cols: N V J M R T U
[108  80 138 176 102 108 133] -> J_828
[ 86 108 106 139  85 166 126] -> J_938
[143 175 127 164  85 149 156] -> J_146
[108  80 108 106 108 108 133] -> J_122
[157 136 156  90 127  89 107] -> J_34
[102 157 152  83  96 148 170] -> J_555
[172 145 143 157 115 139 159] -> J_681
[ 94 109 173  82  96 136 116] -> J_142
[ 86 108 106 139  81 166 126] -> J_518
[153  89  83 127  84 158  81] -> J_20
dup J_122:   [108]
down: [108 166]  T

cols: C S H P E K
[133 121 141 115 129  99] = J_276
[124 151  82 117 128  76] = J_859
[115 119 119 119 119 117] = J_680
[115 102 174 122 132 154] = J_539
[134 129 122 152 129 158] = J_732
[140 124 133 136 127 143] = J_446
[116 139 113 129 129 133] = J_619
[109 132 131 143 129 143] = J_641
[109 130 129 136 126 145] = J_965
dup J_641:   [143]
count J_732: [129]  2
down: [117 119]  P
count J_680: [118]  0
count J_446: [137]  0
dup J_619:   [129]

cols: F G X Y B
[111 111 157 111 111] = J_773
[179 137  98 124  97] = J_815
[119 155 147 147 147] = J_695
[176 149 162 111 151] = J_714
[110 118 127 134 101] = J_620
[ 79 109 137 135 165] = J_736
[141 115 115  95 115] = J_12
[110 151  79 110 170] = J_880
down: [124 147 111 134 135  95 110]  Y
count J_773: [111]  4
count J_620: [134]  1
dup J_695:   [147]
count J_12: [115]  3
dup J_773:   [111]

cols: D A Q L Z W
[103 141 121 136 126 149] : J_57
[150 160  80 143 125 103] : J_115
[143 132 130 149 126 150] : J_924
[129 138 155 147 126 152] : J_621
[121 131 140 142 126 141] : J_262
[143 156  88 139 126 106] : J_249
[154 119 132 154 132 154] : J_644
[128 128 140 142 126 159] : J_634
[154 123 141 132 127 119] : J_68
[143 119 155 151 126 170] : J_833
dup J_634:   [128]
count J_644: [154]  3
down: [143 154 128 154 143]  D
find: [154 119 132 154 132 154]  J_644
count J_833: [127]  0

cols: Diso fes pupo bafar mub sudat rop zurum ruk koluf
[176  97 162 119 112 146 123 123  88 123] -> J_416
[146 164 162 135 129 119 133 117 143 128] -> J_228
[176  97  92 119 112 146 123 123  88 112] -> J_556
find: [146 164 162 135 129 119 133 117 143 128]  J_228
count J_228: [162]  1

cols: notet vulu las piga Tuf vidug vonat lopo lifat
[156 143 109 108 122 108 108 131  97] : J_554
[156 144 109 111 122 124 122 132  72] : J_591
[153 128 108 122 121 126 120 132 124] : J_877
[156 144 109 111 122 125 121 132  86] : J_334
[153 130 108 124 121 127 121 132 125] : J_223
count J_877: [132]  1
down: [125 127]  vidug
down: [122 111]  piga
dup J_554:   [108]
down: [121 122]  Tuf

cols: ramu voz kol Vapu dizi bitaz
[142  84 134 125  96  87] = J_548
[143  89 119 126  97  69] = J_910
[122 177 131 131 152 177] = J_424
[143  89 119 126 152 136] = J_521
[143  89 132 126  95  76] = J_180
find: [142  84 134 125  96  87]  J_548
count J_424: [131]  2

cols: Lomaz Gasu tuban Mil
[ 81 126 126 139] = J_327
[137 160  67 134] = J_581
[127 127 127 127] = J_104
count J_104: [127]  4
down: [160 127]  Gasu

cols: les Mivat sot zogu
[104 135 135 104] : J_453
[156 120 136  89] : J_220
[122 132 114 151] : J_768
[108 124 148 114] : J_240
[139 127 118 108] : J_708
[139 127 118 153] : J_417
[143 124 101 132] : J_656
down: [104 156 122 108 139 139]  les
count J_453: [135]  2

cols: Gora tuko Dizin susam bil Dofom doted Nesif fidu
[108 101 159  89  89 101  89 101 101] : J_665
[164 132 100 132 131 125 159 125 132] : J_267
[164 101 101 132 121 174 159 173 101] : J_344
count J_665: [101]  4
count J_267: [133]  0
count J_267: [132]  3
dup J_344:   [101]
down: [125 173]  Nesif
find: [164 101 101 132 121 174 159 173 101]  J_344

cols: bikiz Tepu siban zupa Zoni buka
[ 90  79 176  90  89 176]  J_689
[ 79 176 176 176 176 111]  J_632
[180 180  83 180 179 116]  J_451
count J_689: [176]  2
down: [ 90 176]  zupa
dup J_451:   [180]
count J_451: [180]  3
count J_632: [176]  4
dup J_632:   [176]

